A single turn carries every row of the set below to another of its rows. Some are shown first; where does it send the rows asked next?
Q_406: [  7   4  -4 -13   7   9  -2  18   7   8  16 -23 -11  -7  12  -7 -11   4
   7 -10 -11   4  -7 -11  -9   5 -11  -4  17  13  14]
Q_445: [-12   0  11 -15   5   7   4  24 -10  10   8  -7  -3  -6  10   7  -1  21
 -15  -9  24  -6   9   3 -15   5 -12  -3  -6  -4   0]
Q_936: [-18  10  -4  -4   9   3   3  15 -12   4  17 -14 -33 -13  24  -8   9  18
   4   7   7  -6  -2  11  11 -10  -5   3  -9  -7   9]
Q_740: [-14   0  -1 -36   9  16 -16   7 -14   7  13 -18   7  -3  22 -18   1  12
   0  -8   8   1   8  -9  11   3  -7  11  19  -7  10]
Q_38: [ -3 -12   0 -27 -14   8  -5  14   9   7  -9 -11 -12   1  10 -11 -15  37
  12   8  13   5  -3   1  -1  -3 -13  13   6 -16  10]
Q_252: [  0   5  -6 -23  11  12  -5  11   8  -2  19  13 -11  -5  11  -7 -14   6
  18   8  18  -4   0   1  -5 -10 -13  -3 -26 -20  10]
Q_788: [  4   1  -5 -31   5  17   3   2  13  -3  16  -1   0   4  21   4  -3  21
  16   4  17 -16  -3  -7  -3   0   6  -9   2  -7  -3]
Q_865: [-22   8  -8 -19   1   4  -9  17   7   3  15  11  -9 -10   8   9  -4   9
  14  -4  29  11   1 -10 -10  -7   9 -11   7 -19  12]
Q_914: [-12  16  -6 -23  -5   7   7  20  15  -2  20 -10 -28   2  11  -1   8   6
  -4  -2  18  -5  -2  -4  -2 -19   7  -8  -8  -5   6]
Q_864: [  0   9  15 -32  -2   4  -1  19   7  19   6   7 -16  -7  14 -12 -13  26
   8   2  20  -4  -8  16   4   2 -13 -12  14 -29   8]
Q_687: [  8  13   3  -5   1   1 -22  15  -8  11  11 -19 -11  -2  -1  -4 -14  13
  29   1   4  12 -10  -6 -12 -14 -13  -7  11 -11  14]
Q_240: [ -6 -11   0 -27  10   3 -12  -5  -4  18   4   4  -8  -7  26 -12  11  19
  24  -3   8 -16   6  -7  -6   3   0  -6  13 -13   9]
Q_781: [ 13   8   6 -21  -7   8 -13  11 -13   3  26 -12 -26  -9  12   0   6  19
  -5   5  -7   1   6   7   7 -19   2   5   7 -10   0]
Q_62: [-16  11   1  -8  14  -4  -9  30  -6   8   1   2  -2  -2  22  -2   3  14
  17   3  21   7   0  -1  -2   1  23   7  15  -2  -1]
Q_317: [-13  24   3 -17   4  -8 -19  27   4   1   1  12  -5   1   5  -7   3  15
  -1   4  -2  -9   0  -3   0 -10   0   4  24  -7  20]
Q_478: [ -8   5  -5 -19   7 -10 -20  13 -12  15  12 -28 -27  -1   8 -14 -19  -3
  20  10  25   2   4   2  -3  -6  -4   0  12  -4   0]
Q_958: [ -1   6  -5 -21  20   9 -10  18 -27   1  -5  -1 -17   3  11 -30 -16   6
   7 -17   5  -3   4  -5  -2  -7 -11  -1  -3  -1  18]
Q_775: [  1   3  22 -25  17  12 -14  22  -8  14  18 -11 -11  -1  37 -12   4  11
  16 -12   1   0   6   3  -6   2 -13  -8  -8  -6   8]
Q_323: [ -5   5  -7 -20 -20  10 -11   8  -7  -8  12 -14 -20   1   7   3 -15   2
  21   7  30  -6   3  -5 -15 -12   4  -7  -5  -7   6]
Q_489: [  7   2   8 -18   0  17   1  19  10  18  -2   0 -25   8   3 -11 -20  14
  -1  -9   9  -3  -9  13   1 -10   3  17   1 -19   3]
Q_278: [-10  11 -10 -18  -9  10  -3   1 -10  15   8  -7 -11   1  23 -29 -17   2
   8  -5   1   3  -7 -11 -12  -1 -12  14   5   5  -3]
Q_873: [ -4  17  11  -2   4 -13  -1  19   5  20  17  -7 -22   2  27  -3   9  17
  12  -2   6  17   3  15  -8  -3  -6   5   7 -14  10]
Q_841: [  3   3  11 -25   4   4   3  11  -8   9  -3 -18 -12 -26   2  -5  -4   3
   0 -11  30  -1   6   5  -5 -12 -12   0 -12  -3  17]
Q_534: [  8   3   2 -19   3   0 -11  24 -13   6   3   1   6   1   8  -6   4  11
  10  15   1 -22  14  -7   2   4  -6 -11   3  -2  23]
Q_176: [  7  11  -6 -26   9  10  -4  24 -17   6  33   5  -7 -17   4 -11  -3   4
   8  -4   1  11  16  13   1  -9 -12  10   7 -13  14]
Q_641: [ -6   1  -1  -5  -7  -2 -16   3 -13  12  12 -15  -2   4   8  -9  -2  11
   6  16  18  11   5   9   7   2   7  10  23 -23   9]
Q_735: [  8  13  -2  -2   1 -10  -2   8 -10  -3  -6 -11 -35   5   9 -22  -4   9
   4   4  11  -4  -2  14  -1  -3   2   0  14  -2  16]
Q_472: [-19  -8   5 -26   6   6  -2  22  -2   7   4 -21   9  -9   2  -8 -17   5
  -2  -8  19   2   4  15 -18 -10   4  -9   9  -4  16]
Q_683: [  0   2  -1 -19  19   9  -7  19  -5   7  22   6 -14  -2  11 -39  10   4
   7   1   8   1  -3  10  -7 -10  -8  -2 -10 -21  -1]
Q_67: [ -9   8 -21 -40   5   4   3   5  15   2  13   3 -12   0  11 -11 -29   5
   7  -2  11   7   1  -9  -7 -10  -3   0   4  -2   3]

Q_641 goes to Q_775
Q_323 goes to Q_788
Q_781 goes to Q_406
Now find these:
Q_472 goes to Q_864
Q_936 goes to Q_278

A single turn carries every row of the set below to another of its rows. Some are shown first; where does it send the rows asked next?
Q_426: [-14 -30   3 -17   2  14  -1  12  -8   0   4  -9 -10 -10  -1  -9  -6  12
   8  -9 -12  -6 -10   9   6 -26]
Q_358: [-27  -2   3  -3   1  -6   9  -4 -20   2 -15  -2 -10  19  -5  -3 -10   0
  -2   5  -2   1   1 -19   6 -22]
Q_113: [-12 -29   3 -19   4  12  -3  13 -11   0   4 -10 -15 -13   0  -8  -8  14
  14 -14 -12  -7  -4   8   3 -19]
Q_549: [-10  -9   7 -16   8  -2   4  -1 -42 -18   6 -18 -21  -3 -12  -1 -17  36
  11  15 -16  11  -6 -21  -3  -6]
Q_400: [-31   6  13   4  20   5  -2  -9 -24  -7  11   2  -8   5  -9 -23  -2  15
  -7  25 -19   2   0   0  -6 -14]
Q_871: [ -6   6  10 -11  -5  -4  -5  15 -23  -6   4 -12 -20   2 -11 -15 -16   9
  -4  14  -4   7   4  15 -16 -21]
Q_68: [-31   6   1  -3   2 -10   6  -7 -20  -6 -14  -3 -13  19  -5  -4 -12   2
   2   6  -1   2   1 -18   3 -24]
Q_595: [-25 -26   4  -6  17   5   2   6 -40 -21  -3  -4   0   8  -3  -7   8  10
  10  18 -17   8  12   2   6 -18]
Q_275: [-23 -17  17 -17  -5  -2  10   1 -11 -28  -4   3 -17 -17 -16 -21 -18   5
   9  14 -13   4 -14 -17  11 -16]
Q_381: [-12 -31   5 -20   5  17 -10  10 -25  -2  13 -16 -13 -11  -1  -7  -5   7
  11 -10  -7  -1   5   6   1 -24]
Q_268: [-12   0   9 -18   9  -3   5   1 -31  -9   4 -20 -17  -5 -17 -13 -17  34
  12  18  -6  16  -7 -21 -12  -6]
Q_682: [ -5 -14   8 -18   7  -1  -1   0 -44 -15   8 -13 -20  -3 -13  -9 -16  35
  13  14 -20  11  -3 -18  -5  -3]
Q_24: [-31  -6  13   0   2  -9  18  -7 -19  -1  -8   3  -4  11  -5  -4 -12   0
   4  -1  -5   4  -3 -14  16 -22]
Q_132: [-26 -22  12  -5  19   7 -23  -8 -24 -17  15  -3  -9 -18 -10 -18  -8  11
   5  28 -15   6 -14  -9  -3 -14]
Q_431: [-23 -12  20  10   6  11  -9 -11 -12 -10  13  10 -19  -9  -9 -16 -15   4
   0   9  -9   0  -5   9  -9 -30]

Q_431 goes to Q_400
Q_871 goes to Q_595
Q_24 goes to Q_268
Now find these:
Q_682 goes to Q_426
Q_549 goes to Q_113

A single turn carries every row of the set below to another of its rows. Some are shown first; where does it send the rows asked next?
Q_998: [16  0 19 15 -6 13 -9 -5 12 -3 -1 25 -6]
Q_767: [ 11   1   7   4  15  -3 -10 -11  -3  -2 -10  10 -16]
Q_622: [  6  -3  -1  -7   3   5 -18   2 -14 -27   1  12  -5]
Q_79: [-13  -7  15  19   5   7   4 -15  10 -30 -13   9   0]
Q_971: [-15 -14  15  18  12  16  -3  -3  -1  -8  16  15  -6]
Q_589: [  2   4  16 -16   1  11 -18 -14  16 -20   0  14  -3]
Q_607: [  7   7   6  14  18   3 -18  -9   5 -21 -14  -1  -7]
Q_640: [  1   4  -2  20   6  20  -6   3   1 -12   8   4   3]
Q_325: [-19 -14  10  10   7   4   1  -6   2 -11  11   7 -11]
Q_361: [  2   4  15   8  24  24  -6 -15  -3 -12   2  21  19]
Q_27: [-13 -10  15  13   4  -2 -15  -6   0 -33 -12  28   6]
Q_300: [ 10  -8   9  16  11   4 -14 -17 -10 -20  -8  35  -3]
Q_432: [ -1  -3  18  -9  -4  18  10  -7   5 -22 -11  12  -6]
Q_799: [-13 -14  12  -2   5   3   4 -13 -10 -20  -3  10 -18]
Q_889: [-11 -14  21  15  -5  -4  -7  -1  10 -15   8  15  -9]
Q_765: [  2 -12  17  11  -1  14 -15  -8 -18 -12 -19  21  11]
Q_159: [ -9  -6  21   1  -1   9   8 -18   8 -23 -14   8 -12]
Q_916: [  5  -4   3   9  26  -4 -13 -11   3  -3   1  11  -9]
Q_584: [ -3 -16  10   1   6  15   6  -2 -17 -18   1  17 -13]
Q_621: [-14  -1   9   9   7  15   3  -9  11 -31 -14   9  11]
Q_378: [ 14   7  27   4  -2  21 -11   3   3 -11  -2  19  11]
Q_608: [  7   1  26 -12   9  18 -15 -10   6 -11   4  23  12]
Q_57: [ -8 -10  10   8  12  21  -4 -17  -3  -4  -8  15  21]
Q_809: [ 13  -1  10   7  14  -5 -25  -5   9 -25  -9  10  -9]
Q_997: [  4 -17  20 -11   3  16  -7 -14   8  -5   0  19  14]
Q_850: [  8  -4  14  -8  12  11 -21   1 -16 -23   3  22  13]
Q_388: [  1   4  10   9  14  24 -14   4  -3 -17   7   9  20]
Q_407: [ -8 -15  15  21   0  -8  -7  -5   3 -30  -8  18  -4]
Q_15: [  9  10  10   6  12   8 -10 -11   7  -6 -16   2 -12]
Q_492: [ 14  -1  18   7   9  15 -11  -4 -19 -16  -8  29  12]
Q_706: [ -2 -16  13  12  10  25 -18   1   0 -19   7   0  16]
Q_250: [  5 -26  11  -7   8  11 -17  -5 -11 -23   3  16  10]
Q_675: [-12 -13  28  12  -1   5 -16  -2  13 -15   6  28  -3]
Q_54: [  9  -3  11   6  20  -5 -19  -8  17  -9   2  11  -7]
Q_783: [ -7   2   4  10  24  15 -11 -27  10 -21   0  19   8]
Q_904: [  4  -8  27   9 -10  25 -20  -1   5 -11  -8  10  10]

Q_159 goes to Q_799
Q_57 goes to Q_997
Q_640 goes to Q_998
Now find these:
Q_378 goes to Q_492
Q_916 goes to Q_54
Q_971 goes to Q_675

A single turn carries every row of the set below to another of its rows. Some are shown first; where does it send the rows asked next?
Q_988: [ -9   9  -7 -21  -8  -7   8  10  -6   6  13  -7]
Q_710: [ 21   5   8  -7 -11   4  -1   3   9 -12   7   7]
Q_606: [  4  -8  11   4  -5   3  11  -9 -22  -6  10  -9]
Q_893: [13 -1 11  3 -4 -3 -1  0  0 25  0  8]
Q_634: [-20  -8   0  -6  -7   4  -8  15  -3   3   0  -6]
Q_42: [-11   0   4   8 -10  -1  -4  -1 -18  -1 -19  -8]
Q_83: [ 15   5   0  -3  -3   6 -11 -14  -9  10  13  -6]
Q_917: [  9   7  12   5 -16  -6   5  -6   1   9 -19  -2]
Q_646: [  3   8   9   3 -19  -5   0 -11  -3  10 -18  -7]
Q_516: [ -8  -2 -12   6  -7   7  -8   3 -20 -12  -1  -4]
Q_776: [  3  20   6 -26  -5  -5  -5   4   1  -2   1  -4]
Q_825: [ 8  7  5 -9  7 -7  5 23 -6 -3 -2 -1]
Q_861: [-11   1  14 -11  -8   1  13  17   0  -6  -3 -10]
Q_876: [ 11   7  22 -15   0  -2 -15   1  -1   4  -6  -3]
Q_716: [ -7  -5 -11  -4  -9  13  -7   7  -2 -10  14   5]
Q_286: [-10  12  -1 -10   3  -3   1   8  -6 -16   6  15]
Q_944: [  0  -8  -8  -5  -6  10  -3  12   0 -11  14  10]
Q_184: [  3   5  -3 -10  -6  -2   4   2   9   5  15  20]
Q_517: [  7  -2  24   1   7  -1  -4  -7 -18   2  -1   0]
Q_780: [-10   1   8  -3  -8   7  -2 -21 -11  11  12  -7]
Q_458: [ -2   0   0  11  -8  -3  -2  -1 -18   5 -19  -9]
Q_117: [-19   2  15  -9 -14   6  13  -8  -6  -4   4  -8]
Q_730: [ -4  -9  -3  -6 -12   2  14   6 -12   4  18 -14]
Q_771: [  6  14  12  -7 -13  -7  11  -8  11   4  -3  16]
Q_99: [ -4   4   0 -10  -7   4   0   2  10   4  15  19]
Q_725: [ 10  15   5  -5 -15  -8   7 -12   6  10  -2  11]
Q_222: [ -4  -2  -3  -1 -22   9   2  -8  -7  -9  -6 -20]
Q_183: [ -1  12   1   3  -7  -6  10 -20 -19   7  -6   1]
Q_172: [ 23  12  -2  -6   6  -2  -6   4 -11  -1   6  -1]
Q_393: [ -9  -5  -6   2  -6   8  -5   8 -19 -18  -1   1]

Q_393 goes to Q_42
Q_776 goes to Q_988
Now find these:
Q_172 goes to Q_825
Q_716 goes to Q_516
Q_710 goes to Q_286

